Each path is a new rotation, seen through one point. The rows after it are directions, each followed by how far the rotation turns it, in deg/step (0 if it stays put).
Each turn is a multiple of 5 degrees from 10 to 175, or 0.
Each row of a path follows its step; steps can be skipped.
Path 1:
step 0: -.03; .25; .11; -.16; -.15; .10; .09; -.17; -.07; .05; .20; -.27; -.01; .02; .02; -.16; -.22; -.31; .16; .09; -.37; -.12; -.28; -.05; .00; .27; .10; .05; -.01; -.25; -.26; .10; .19; -.20; .11; -.29; .15; -.18; .27
step 1: -.30; .18; -.03; .07; .09; .20; -.23; -.05; .04; .10; .09; -.21; .23; -.01; .03; .26; .13; .16; -.03; .04; .23; .02; -.20; -.10; .19; -.15; -.20; -.11; -.30; .31; -.06; -.17; -.22; -.04; .01; -.36; .15; -.38; -.09
step 2: .11; .15; -.09; .12; .11; -.15; .20; .36; -.17; .17; .34; .18; .29; .30; .09; -.14; -.17; -.25; -.23; -.06; -.22; .07; -.16; -.09; .24; -.27; -.13; .17; -.12; -.03; .13; .09; .01; -.23; -.21; .13; .00; -.01; -.14
step 3: -.27; -.09; .29; .03; -.07; .00; -.06; -.09; .07; .20; .06; -.20; -.25; -.11; .06; .03; .01; -.20; -.09; -.41; .36; .06; -.28; -.06; .19; .07; -.07; -.11; .37; -.27; .28; .12; .05; -.24; .07; .08; .00; -.12; -.16
step 4: .00; .16; .14; .18; .17; -.26; .09; -.27; .05; .39; -.01; .03; .00; .09; -.19; -.24; .01; -.06; .05; -.11; -.28; .11; -.22; -.02; -.28; .00; .14; .24; -.01; .27; -.13; -.11; .10; -.01; .43; -.17; -.13; -.30; -.02
step 5: -.29; -.04; .00; -.27; -.18; .12; .04; .16; .11; -.41; .06; .15; .08; -.12; -.01; .13; -.29; -.07; -.09; .01; -.08; -.11; -.50; -.10; -.11; -.17; .00; -.13; -.32; -.08; .06; .01; .00; -.03; .24; -.29; .01; -.17; -.23
step 6: .05; .06; -.22; .29; .09; -.15; -.33; .15; -.32; -.05; .20; -.50; .10; .37; .00; .08; -.10; -.20; .06; -.30; -.04; .09; .00; .05; .06; .17; -.15; .04; -.25; -.15; -.13; .07; -.05; -.06; .08; -.08; .06; -.06; -.22
step 7: -.10; .15; .01; .01; -.39; .00; .31; .06; -.01; .54; .25; -.04; -.11; .01; .10; -.02; -.10; -.08; -.03; .07; .13; -.02; -.22; .06; .29; .00; -.12; -.34; -.08; -.09; -.18; -.01; .08; -.26; -.03; -.06; -.11; -.25; .27
step 8: -.17; .22; .15; .06; .10; .07; -.14; .00; -.03; .15; .04; -.13; .38; -.21; -.03; .00; .03; .02; -.21; -.28; -.07; -.15; -.23; -.41; .05; -.04; -.05; .21; .20; .33; -.03; -.19; .16; -.12; .08; .12; .41; -.20; -.07
-.03; -.01; .01; .04; -.09; .08; -.03; -.04; .11; .06; -.06; .04; .04; -.03; -.08; .07; -.07; .14; .01; .03; .07; -.03; -.06; .04; .08; -.03; .01; -.09; -.01; -.13; .08; .05; -.06; .03; .01; -.01; -.04; -.02; -.03 | 170
.08; -.01; -.05; .04; .03; -.11; -.01; -.02; -.05; .11; -.09; -.06; .13; .02; -.11; .04; .03; .01; .06; -.01; -.13; -.02; .01; .04; .05; -.06; .01; .12; .03; -.05; -.05; -.03; -.04; -.01; .03; -.02; .01; .08; -.05 | 160
-.05; .01; .03; -.01; .05; .00; .00; -.06; -.02; -.10; .04; .03; .08; -.06; .04; .02; -.06; .03; .00; -.12; -.02; -.20; .00; -.05; -.02; .05; -.01; .04; .03; -.10; -.03; .12; .05; -.06; -.05; .02; .01; .07; -.01 | 130
-.06; -.02; .00; -.07; .05; .00; -.03; .12; -.04; -.06; .06; -.03; .06; .06; -.14; -.04; .01; -.05; -.02; -.07; .01; .00; .02; .06; -.04; -.15; .02; -.07; -.04; -.01; .03; .08; -.04; .12; -.09; .05; .00; .01; -.03 | 100
.03; -.01; -.02; -.02; .02; -.04; -.09; .09; -.01; -.04; .05; -.06; -.04; -.17; -.09; .00; .10; .06; -.04; -.01; .05; .00; -.01; -.02; -.06; -.02; -.01; -.06; .06; -.03; .03; -.07; -.04; -.15; .00; -.10; .05; .03; -.01 | 155
Path 2:
step 0: .09; -.21; .14; .07; .14; .28; .19; .16; .26; .14; -.17; -.15; .27; -.27; .04; -.08; -.17; -.04; -.25; -.35; .05; .02; .24; .06; -.10; -.17; .29; .24; .14; .10; .20; .08; -.11; .37; .29; -.21; .00; .10; -.06
step 1: -.17; -.10; .00; -.03; .33; -.24; -.19; .51; .11; .07; .09; .13; -.03; .26; -.27; .05; -.06; .03; -.25; .12; -.01; .00; .01; -.22; .21; -.01; .06; -.30; .00; .00; .31; -.16; -.42; -.08; .00; .08; .20; -.15; -.15
step 2: -.16; -.10; -.28; -.18; -.11; -.04; .18; -.02; .18; .19; -.29; .12; .32; .09; -.09; .44; .09; -.10; -.16; -.17; .06; -.01; -.24; -.26; -.22; -.34; -.20; .30; -.24; -.23; .03; .13; -.03; .02; -.10; -.22; -.04; -.01; .04
step 3: -.06; -.10; .16; .38; .14; -.17; -.04; -.13; .25; .21; .04; .28; .01; -.64; -.08; -.09; .19; -.04; -.19; .13; .23; .05; .08; -.10; .03; -.12; .27; -.06; -.16; -.03; .25; -.15; .09; -.07; .13; -.03; -.09; -.02; -.31
step 4: -.27; -.08; .20; -.21; .04; -.48; -.05; -.06; -.17; .25; .04; -.11; -.04; .22; -.21; .09; .16; .34; -.15; -.24; -.08; .02; .24; -.09; .00; -.12; -.04; -.10; .09; -.17; .10; -.34; -.03; .33; -.29; -.13; -.08; .14; .12
step 5: -.06; -.29; -.01; -.18; .48; .11; .18; -.17; -.05; .20; -.15; -.25; -.11; -.05; .23; .22; .05; -.07; -.21; -.11; .62; -.06; -.07; .01; .20; -.04; -.02; .21; -.13; .10; -.03; .09; -.06; -.22; .00; -.20; -.12; -.01; -.04
step 6: -.07; .15; .06; -.10; .22; .15; -.29; .16; .08; .08; -.01; .13; .03; -.17; -.34; -.18; .09; .02; -.02; -.28; -.06; -.19; -.03; -.10; .01; -.21; .43; -.12; -.21; .00; .07; -.30; -.09; -.13; .07; .15; -.47; -.11; .34
step 7: -.03; -.06; -.17; .13; .21; .08; .02; -.18; -.24; .36; -.13; -.06; .22; .15; -.02; .10; -.06; .14; -.10; .09; .09; .05; .32; -.18; -.24; .04; -.32; .34; .03; -.21; .01; -.46; -.26; .00; -.01; .31; .09; -.15; .02
step 8: -.02; .13; .11; -.03; -.05; -.04; .04; .14; .05; .03; -.43; -.08; .24; -.26; -.01; -.32; .18; -.09; -.36; -.10; .38; -.03; -.12; -.14; .12; .09; .31; .21; .37; -.12; .00; .05; -.20; -.05; .16; -.28; .09; .10; .15
-.04; .05; -.03; .04; .00; -.18; -.09; .01; -.09; .05; -.05; -.06; -.02; .08; .03; .05; -.04; -.06; -.02; -.04; -.03; -.09; .04; -.03; .02; .09; -.16; .03; .01; -.01; .05; .04; -.04; -.03; -.01; .05; .03; .05; .03 | 125
-.03; .00; .03; -.11; .13; -.02; -.03; .04; .08; -.12; -.04; -.12; -.06; .11; .09; .02; .02; -.01; .01; .08; -.02; -.03; .03; .00; .05; -.02; .04; .00; .05; -.01; .06; -.02; .01; .02; .06; -.15; .02; -.02; .01 | 90
.06; -.03; .02; -.02; -.06; -.06; -.05; .14; .08; -.02; -.03; .05; .15; .03; .09; -.06; -.07; -.05; -.06; .00; -.04; .15; .00; -.04; .04; .01; -.02; .04; -.03; -.03; .04; .00; .06; -.03; -.07; .00; .01; -.03; -.08 | 45
.06; .07; -.06; .06; -.04; .08; .00; .08; .07; -.02; .00; .04; .07; .08; -.06; .07; -.06; -.07; -.03; .07; .04; -.08; .02; -.01; -.06; -.01; .04; .02; .13; -.08; .00; -.03; -.17; -.01; .05; .03; -.01; .00; -.03 | 55
-.03; .03; .00; .01; .01; -.06; .06; -.11; .03; .04; -.05; .02; .02; .07; .07; .04; -.05; -.06; -.04; -.05; .08; .02; -.04; -.11; -.02; .01; .07; .05; .06; .04; -.16; .11; .06; .01; .06; -.02; .01; -.10; .02 | 130
Path 3:
step 0: -.15; .12; .13; -.10; -.05; .01; .13; .09; .01; .26; .00; .47; .02; -.27; .04; .15; .16; -.04; .18; -.11; .06; -.41; .35; .13; -.32; -.08; -.24; .20; .01; -.09; -.14; -.21; .13; -.01; -.18; -.53; .14; .04; .03
step 1: -.01; -.07; -.23; -.21; -.09; -.11; .07; .34; -.19; .07; -.25; -.12; .09; -.25; -.21; .20; -.18; -.25; .07; -.22; .04; -.32; .01; -.20; .14; -.09; -.17; .30; -.26; .20; -.16; -.25; -.12; .02; -.16; .36; -.01; .15; -.40
step 2: -.60; -.03; .03; -.37; -.01; .28; .04; .11; .05; .31; .28; .18; -.04; .26; -.12; .12; -.05; -.16; .07; -.10; .05; .16; -.25; -.32; -.12; -.12; -.11; -.11; -.14; -.09; .05; .15; -.12; .14; -.30; -.14; -.08; .30; -.11
step 3: -.36; -.04; -.01; -.25; .11; -.20; .08; -.08; .37; .10; .06; .00; -.08; -.01; .08; .05; .34; -.24; -.13; -.28; .30; -.36; .12; .13; -.07; .01; -.27; .23; .08; .00; -.30; -.05; .47; .04; .18; -.10; .15; .00; -.18
step 4: -.14; .15; .11; -.08; -.43; .17; -.27; .15; .36; .05; -.12; -.06; .31; -.34; -.20; .23; -.27; -.11; -.02; -.01; -.04; -.20; .33; -.20; -.02; -.28; -.01; .09; -.15; .10; -.26; .03; -.01; -.19; -.33; .07; .16; .08; -.19
step 5: -.28; -.19; -.17; -.25; .04; -.26; .21; .15; .04; .28; -.08; .27; -.48; -.10; -.06; .39; -.02; -.07; .22; -.03; -.13; -.07; -.07; -.17; -.03; -.09; -.12; -.16; .20; -.10; .00; -.09; -.21; -.03; -.43; -.26; .08; -.03; -.30
step 6: .05; .04; -.23; -.29; -.07; -.09; .06; .08; .10; .11; .07; .10; -.04; .08; -.11; -.02; .03; -.27; -.14; -.02; .39; -.22; -.14; -.16; -.30; .14; .04; .21; -.49; .14; -.47; -.19; .20; .26; -.02; -.25; -.12; .19; -.23
step 7: -.22; .08; .06; -.24; -.15; .23; .00; .21; .18; .18; .17; .12; .20; .06; -.12; -.12; -.03; -.28; .21; -.01; -.01; -.39; -.03; -.01; .29; -.16; -.17; -.04; .01; .03; -.17; .42; -.07; -.05; -.04; .13; .54; .27; -.29
step 8: -.67; .02; .12; -.18; -.16; -.18; .04; -.05; .05; .42; -.01; .30; -.07; -.10; .07; .24; -.01; .24; .04; -.04; .04; -.19; .07; -.10; -.04; -.07; -.13; .14; .08; -.12; -.36; -.39; -.06; -.34; .04; -.09; -.05; .00; .01
-.02; .07; -.01; -.16; .04; -.04; .03; .04; .10; .00; -.02; -.02; .07; .11; .02; -.02; -.07; -.01; .01; -.01; .05; .03; -.04; .03; -.02; .11; -.04; .04; .03; -.04; -.04; .17; -.03; .01; .10; .04; -.03; .00; .08 | 85
.02; .02; .08; .03; .01; -.02; .08; .00; .06; -.06; -.03; .01; .09; -.01; .04; .03; -.05; .05; -.09; .04; -.09; -.02; .02; .00; -.04; .00; -.04; .09; .01; -.16; .01; -.02; -.04; -.01; -.06; -.04; .00; -.17; -.12 | 80
.04; .06; -.03; .07; -.07; .09; .01; .16; .04; .02; .09; .03; .04; .04; .03; .07; .02; .01; .02; .02; -.05; .06; .02; -.01; -.12; -.07; -.01; -.08; .01; -.04; .11; .09; -.02; .03; .01; .00; .09; .07; -.03 | 145
-.10; .05; -.08; .05; -.05; -.05; .01; .00; .03; .06; -.06; -.03; -.01; .06; .06; .02; -.09; .02; -.05; .11; .01; .02; .02; .00; -.08; -.03; .12; .07; -.02; .04; -.01; -.11; .03; .04; .11; .12; -.03; .01; -.06 | 160
-.04; -.09; .00; .08; .04; .01; .02; .00; -.03; -.05; .04; -.05; .00; .11; -.01; -.06; .01; -.04; -.03; -.02; .06; -.01; -.12; -.14; .03; .05; .07; .04; -.03; -.02; .04; .07; .03; .09; .01; -.10; -.02; .05; -.13 | 90
.03; .01; -.06; .05; -.02; .08; -.12; .07; -.05; -.03; -.08; -.09; -.02; -.02; .08; -.02; -.08; -.06; -.11; -.01; -.04; -.06; -.09; .08; .03; -.07; -.04; .11; .01; .04; -.06; .08; -.05; -.01; -.05; -.01; .06; .03; .03 | 125
